Named turns come first, each shown by rows before and after it. Which turns, in which order, take the first row of each pair that follows to the second? Write the first one first, as in the answered first pair.
Zulav (before |-> after):
[-2 14  1 -6 13 -4 11 -5  0 -5  4  3 -7  6  1  1 -2 -5 -1 -1 -2  3  5  4
 -2  6 -2 -4  7  4 10  7  6 -7  0 -2 -8] |-> [  6  15  -6  -5   4  -8  15  -4   1  -2  -1   2   5   7   6   5  -2  -5
   0   1   5   1  -4   5 -11   3  -5  -2   6   1   2   4  -2  -1   3  -2
  -9]
[-11   2  11  -3  -7  -3   9   9  14  -1  -8   8  -8 -18   4  -6 -23  -1
   5  13 -14   1 -15  12 -12  -6   3 -14  -1  12  -4   8   8 -17  -2 -11
  -3] |-> [ -7   0   5  -3 -12  -5   9  11  13   0 -12   8  -1 -19   7  -4 -22  -1
   5  14  -9   0 -20  10 -16  -8   2 -11  -3  10  -8   4   4 -12  -1 -11
  -2]
[ -7  13  -3   1  -8   1   8   0   6   0   0  -4 -13   3   0   6   2  -2
   3  -5  -3   3  -5   6   0  15   4  -6  13   0   5   4  -3  -1  -2   8
   5] |-> [ -4  11  -8   4 -15  -1   8   1   5   3  -4  -3  -5   2   3   8   3  -1
   3  -4   2   0 -11   4  -4  12   3  -3  11  -2   0  -1  -7   6  -1   9
   7]
[ 10   3 -10   1  -9   3  17  -4  -6 -17  17  -1  -4  14   3  18  -1   3
  -7 -13  -4   0  -7  -1   1   7  -1   7  10   1 -20   8   3 -14  13  13
   9] |-> [ 11  -2 -14   3 -16   1  12   2  -8 -13  10   1   5   9   7  20   2   4
  -8 -11   2  -7 -13  -6   1   0  -3  11   2  -1 -26   3   1  -4  14  12
  13]
Bovol (before |-> after):
[  7  11   5   8 -12   1  20  -6  -1   6  14  -3   2   3   7  -8  -6   3
   2  -7 -23   5   1   9  -9   8  -7 -15  11  -3   5  -3  -3 -16   3  -4
   9] |-> [  9  13  -1   6 -18  -1  27  -8  -3  10  14   0   3   2  10  -4  -5  -1
  -2  -7 -14   4  -2   6 -10   6  -8  -7   8  -2  -2  -8  -6 -15   6  -4
  11]
[  7   1 -13  -6   8 -10  14  -2   4   6   9   5  -9  -6 -11   5  -1  -3
 -14 -11  -7  -5  -1   6  -2  11 -13  -7  12   7  -6 -12   0   0   4   4
  -6] |-> [  5   0 -10  -6  12  -9  11  -2   4   5  10   5 -11  -6 -11   3  -1  -2
 -13 -11 -10  -5   3   6  -2  12 -14  -9  12   7  -3  -9   2  -1   3   5
  -5]
[ -6   0  13   0   2   3  -2  -3   6  -6  -5  -3   6  -3   0  -4  -9   9
   3   0 -11  -7   3   2  -5  -9   6  -8   1  -2  16  11  -1   1  -9   6
  -7] |-> [  2   2   4  -1  -9   0   7  -4   5  -2  -8  -3  18  -3   8   2  -9   6
   0   0   2 -10  -6   2 -13 -12   3   1  -3  -3   4   4  -7   6  -4   8
  -6]
mev (before |-> after):
[  0   5  -9  -3 -15   0  10  -3  -4   5   9  11  -8  -8   4   4   3  -9
 -13  -6  21  -3   0 -11  10  -1  -2  24  -9   4 -15 -11   1  -1   2  -1
   9] |-> [ 14  12  -8  -2 -10  -9  14  -4   7  -2  -1  -9  11   2   5   1  -8   6
  10   2  -5   7 -15  13 -20   4  -3 -10  14  -5   0   6 -15  -5   4   6
 -10]
[  1   1   1  -2  -3  -3  -5   6   1  -4 -17   6  28   8  -7   0   0   9
   5   1   9  -4  -8  -8   6 -11   1  -3  -2  -2 -14 -10 -11  13  -4   0
   5] |-> [ -5   2  14  -2  11   1 -11   5   5 -10 -13   4  15  13 -15  -7  -3  13
   8   1 -12   2   1  -2  10  -3   3 -18   7   0   2   1  -6   3  -7  -2
  -1]
[ -5   0  17  -4   5  16   1  -2  -4   1   6   4  -4 -12 -25 -14  14 -10
 -13  -2 -14  -7  14  -9  17   5   7  -8  -2   2   8  -7  17   6 -12   9
  -1] |-> [ 12   1  -2  -2 -17   7  12   0  -6   9  -4   2  24 -15 -10  -4  14 -13
 -12   1   6 -13 -11  -9  -5  -3   3   1  -7  -3 -11 -17   1  21  -4  12
  -1]
[ -2  -8  11  11   4  -9  -6   7  -5   3 -15   7  31 -15  12  15  -2   2
   3   9   8   3  13   2  10 -10 -10   2 -14  -1   6 -20  -8  18 -16 -10
  -5] |-> [ -3  -7  19  12  13  -9  -8   5  -1  -2 -14   1  27  -9   7  10  -5   7
  11  10  -9   9  15  10   8  -5  -9 -13  -4  -2  18 -11  -8   9 -18  -8
 -11]
Then:
Each pair is two turns apart.
[-2 -5  1  2  5 -6 -8  3 -1  4  0  2 -9 -2 -7 -6  0 -4  0  4 -8 -3  1  0
  8  5 -2 -5 -1 -2  3  4  6  3 -3  1  4] |-> [  1  -1  -6   1  -1  -5   2   0  -3   7   4   5  -7  -3  -2  -1   0 -10
  -5   2   4  -3  -1  -2   6   4  -3   5  -5   1  -6  -2   6   3  -1   3
   6]
Zulav then mev
[ -1  -5 -11  10 -14   4 -15  16 -13  -5   1  11  14  -2  -1  -8   6   6
   3  -3  23  -5  -3 -12  -2  -4  -7  21 -13   7 -16  -8  -3  15  -2   7
   6] |-> [ 10   4 -17   8 -17  -1   0   9 -10  -6   1   4  24   3   3  -6   1   6
   7  -1  21   1 -12  -2 -20  -1  -9  14  -3   7 -19  -3 -11   9   2  11
  -1]
mev then Bovol
[  7  -4  -4  -4 -14 -13  25 -11 -14  -3  14 -11  -4   1   0  20  10  -6
   2  13  27  -7 -11   2 -13 -21   8  18  -1  -3 -19   2  -8 -20  -5 -30
  -4] |-> [ 11  -7  -2   0 -13 -19  18  -6 -10  -5   3 -20   7   3   1  16   6   4
  14  18  12  -6 -19  10 -26 -20   7   1   5 -10 -10   8 -15 -15  -6 -27
 -13]
mev then Zulav
[  8 -16  -7 -12   2 -20  -3   8   6 -16   9   7 -15  -1  -8   3 -13   0
   7 -19   5  -4  -3 -16  -7   4 -11   7   2  11 -13   8   9   6 -15   4
   5] |-> [ 10 -13  -8 -13   3 -20   2   5   6 -15  11   5 -15   1  -8   3 -15  -1
   9 -19   4  -1  -4 -13 -11   6 -11   6   5  10 -13  10   8   3 -14   5
   3]
Zulav then Zulav
[  4  14  -1  -4   5  -1  19 -17   6  -6   2  -5  -7   9  -8  -2  -8   2
   4  -4  -4  12   5   8 -11  13  -7 -13  19   3   3  15  -7 -17   2   1
 -12] |-> [ 11  13 -13  -4 -11  -4  26 -15   2   3  -4  -1   8   5   1   5  -5  -3
  -2  -3  19   5  -8   1 -17   5 -10   3   9   2 -15   2 -13  -4   7   1
  -7]
mev then mev
[-10  -9 -15   6   1   6  -2  -6   1  -4  17 -11  -1   9 -23 -14   3  -7
 -10  -4  20 -11  -2   6  -5   5 -29   7 -18   7   0 -14  -6   4  21   5
 -13] |-> [ -5  -8 -15   8   3   3  -2  -6   4  -6  12 -17   6  11 -21 -16  -1  -2
  -2  -1  12  -8  -7  13 -15   6 -31  -3 -12   2   5 -10 -11   4  21   7
 -18]
Zulav then mev
[  5  -3  -6 -12  -2  -3   4  13  -2   2 -26  -9  17  -2   1  15   3   5
  -5   0   6  -5 -10  18   0  -3   4  12   7  -9  14   1   3   3  14  -4
   7] |-> [ -2  -9   2 -10   6  -1  -7  16  -2  -2 -27  -8  11  -2  -3  11   4   8
  -4   0  -3  -5  -2  17   8  -3   5   7   7 -10  21   5   7   3   9  -5
   7]
Zulav then mev
[  5 -23  10  12   0  -1 -15  10 -13   0  -8  -2  -7  15  -4  -1   0   0
 -11   7 -14  -4  11   2  19   0   3   1  -3   2  16  -5   0   9 -15  -3
   8] |-> [ 14 -20   7  14  -2  -6 -12   9  -9  -1 -14 -10   5  17   0  -2  -3   5
  -4  10 -19  -2   1  10   4   1   2  -9   2  -2  18  -1  -9  10 -13   0
   2]
mev then mev
[ -4   3   9  -3  10  -1 -11  -2   4   3  -3  -5 -15   7  -2  -9 -10   7
   2  -3 -21  -3  -1   2  -5   2   8 -15   9   0  15  11   0   0  -7  -1
  -9] |-> [-10   4  10  -5  11   3 -11  -5   1   5   4   1 -25   5  -4  -8  -8   2
  -6  -6 -15  -4   6  -5   6   3   9  -4   5   6  11   9   7  -4  -9  -4
  -3]
Bovol then mev
[ -6   3  18   2  -4  -8  -1  -1  14  -3   4  -4   1   8  16  -3 -10  -3
   4  -5 -22   3   8   7 -10   5   2 -11   8   0   9  -5  -3   2  11   4
   1] |-> [ -3  -3   9   5 -16 -10  -5   4   8   3  -2   2  11   2  23   3  -5  -6
   0  -5  -4  -5   1  -2  -9  -3   0   2  -4  -1  -4 -18  -6  17  13   2
   8]
Bovol then Zulav
[  9   1 -12  -5 -12  -7  16  -4   2   4   3  -5  13  -2   5   4   1   0
  12   5   7  -3 -21   8 -17   1  -3  -3   1  -7   1  -4 -17   2   3  10
  -5] |-> [ -6  -4  -8  -8 -10   1   9  -3  -4   6  14   9  -7  -8   1   6   9 -10
  -4  -1  21  -9  -5 -10  10  -2  -1  18 -13   2  -6 -13  -1   2   0   4
   8]
mev then mev
[  5   2   7  -8   4   0   9   5   7  -6   4  -2  -8  -6  -1   2  -7  -4
  11  -5  -2   0  -9   3  -2  10  -4  -7   0   1 -11  -7  -7  -7  -6   7
   0] |-> [  5   3   4  -9   2   2  10   4   5  -4   5   0 -10  -7   0   4  -6  -6
   8  -6   3  -1  -9   0   1   9  -4  -1  -3   2 -14 -10  -6  -6  -6   6
   3]
mev then Zulav
[  7   7 -15  -2  -1  -2  16  -4  -2   1  12   6  -6   8   5  13  -3  -2
 -12   0  18   0   5  -8   5   4   8  27   6   5  -7  -6   5 -14   7  -1
   0] |-> [ 10   4 -19   0  -7  -5  12   1  -4   4   4   4   5   6   9  15  -1   0
 -10   3  21  -4  -2  -8  -1  -1   7  26   4   1 -11 -10   0  -5   8   0
   0]
Bovol then mev
[ -1  -4  -6   1  -4   3   2   2  -4   2   8   8   0  -2   1   3  -1  -5
  -8  -1  20   0   3  -9   7  -6   6  13  -7   5  -7 -12   8   0   0  -1
   8] |-> [  4  -7  -9   5  -8  -3  -1   6  -2   3  -2   4  13  -3   5   4  -2   0
  -1   3  18  -2  -6  -5  -4  -9   4   7  -5   0  -8 -11   1   8   1   1
   6]
Bovol then mev
[  3   2 -12   3 -10  -1   1  13  -4  -1  -8   6   5  -4  12   5  -3  -2
  -3   2   6   3 -16  -8   2 -11  -6   8   1  -2  -8   0 -12   7   4  -8
   9] |-> [ -8  -2   3   5   6   4 -13  15  -2  -9  -4   7 -12  -2   2  -3  -3   4
   0   1 -12   6   0  -7  15  -5  -3  -3   5  -1  10   9  -2   0  -2 -11
   7]
Bovol then Bovol
[ -6  -7  10  -6  -6   3  -8  -2   0   0   5   4   2   8  -2  -4  -6   5
 -17   5   7   3  13  -5  11   7  -2  11  -6   4 -11  -1   3 -21   0   0
  14] |-> [ -3  -5  13  -6   0   0  -9  -4   5  -4   2  -5   5  14  -3  -8 -11  11
  -7   8  -7   9   9   7   0  12  -4  -5   5   0  -1   8  -3 -26   0   3
   5]
mev then mev
[ -7  -3  -8   2  -9   0  -5   2  -7   4  -1   3   5 -11   5  -1   5   3
  -9  -6  18 -13  -3 -10  10 -11   1  22 -13   4 -12 -16   1   9   7   1
   3] |-> [ -1  -5  -2   5  -5  -5 -14   8   0  -1 -15 -12  19  -5   5  -7  -2  17
  10   1  -7  -9 -10   5  -9 -10  -1  -8   0  -6   3  -4  -9  12   7   5
  -9]
mev then Zulav
[  1  11  11  -7  18  11  14  -1   4  -7   0   6  -8  13   2  -1 -22  15
  -7  -2 -16   9  -1   1  -4  -6   1   8   0  -9   5  -6   0   1 -19   1
  11] |-> [  8  12   3  -7  10   7  19   0   4  -3  -4   3   4  12   8   3 -23  16
  -4   0 -11   7  -9   3 -13 -10   0   8   0 -12   0  -8  -7   7 -16   3
  10]
mev then mev
[ -5  -5   6  -3   6   1 -12   9  -5  -8  -9  -3  -4   0  -3 -10   0   8
   9   3 -14  -1   5  -1   0   4   2 -13   7  -2  19   8   0   9   1  -1
  -3] |-> [-10  -1   5  -6   8   5  -5   4  -8  -7   3   4 -18  -1  -6  -7   2  -2
  -2  -2  -3  -1  14  -9  14   5   4   3   2   6  12   3  10   0   1  -5
   4]
mev then Zulav
[ -7   0  -5 -10   3  -9  -8  11  10   3  -3  -8  20   2  -1   7  -4  -6
  16   9 -15   8 -10   4 -20  -8  -5 -13  19 -12   9   4   4   9   8  -4
  -3] |-> [-15   8   2 -16  15   0   4   1   8   1  16  -1  -6   4 -10   5  -5 -15
   5   2 -14  15   7   1  -4   1   0  -4  21   0  12   8  18 -11   5  -5
   0]
mev then Zulav
[ -1  -3   5 -10  -3   6  17  -5 -17  28  10   9  17   1  -5  13   5 -24
  -8   2  19 -10   0 -10  -4  -6  18  28  -1   7 -12 -20   1  -4  -5 -14
   0] |-> [  8   6   2 -12  -3   3  30 -11 -11  25   9   1  22   7  -4  13  -1 -22
  -2   3  11  -3  -7   3 -19  -1  18  19  11   5 -10 -12  -7 -13  -2 -10
 -10]
mev then Bovol
[  0  -1  -7   0  -6   4   1  -1  -6   7  -1  10  -4  -3   5   2   7  -7
  -8  -1  14  -7   0  -8   7  -4   0  14 -10   2 -10  -6   0   9   1  -4
   6] |-> [ -4   4   0  -2   7   7   8  -9  -3   2   9   7 -19   2  -3  -1   3  -7
  -7  -3   1   2  10  -1  11   5   3   7  -1   6   0   5   6  -9  -1  -3
   1]
Zulav then Zulav
[  1  -9  -8   0 -21  -4  -6  15  -4  13 -20  -1  20   0  -7  -1 -12  -6
   8  10   2   1 -15   7 -17   5  -1 -18   6  -9  -6   6  -4   6  13  -4
 -18] |-> [ -8 -17  -8   0 -22   0 -16  20 -12  16 -18  10  11  -7  -9  -1  -5 -11
  -2   8  14  -8  -6  -7   3  -1   0  -2  -7  -5 -11  -3   4  13  10  -8
  -7]
Zulav then Bovol
[ -6   7   2  -2  -1   1   7  -3  -2   0   4   5 -10   2   2   1  -3  -6
  -4  -1   4   2   7  -3   7   0   3   4  -5   7   1  -3   5  -4   2   5
   2] |-> [-3  9  3 -2  1  0  8 -3  1 -2  1 -1 -8  6  1  0 -6 -1  2  1 -5  6  4  5
  1  3  2 -7  2  4  7  3  2 -5  1  7 -4]
mev then mev
[ -3  -2   6   4   3  -4  -2   6  -8  -4  -4  14 -10  -2  -7  -5   6  -3
  -1  -3   9   3  14  -7   3  -2   2  13  -3   6   5   0   9   1  -4  -1
   0] |-> [ 1  0  8  4  8 -7  0  5 -4 -9 -7  5 -5  3 -8 -8  2  4  8  0 -6  9 10  4
 -8  2  2 -2  8  2 15  9  4 -2 -3  2 -8]
mev then mev
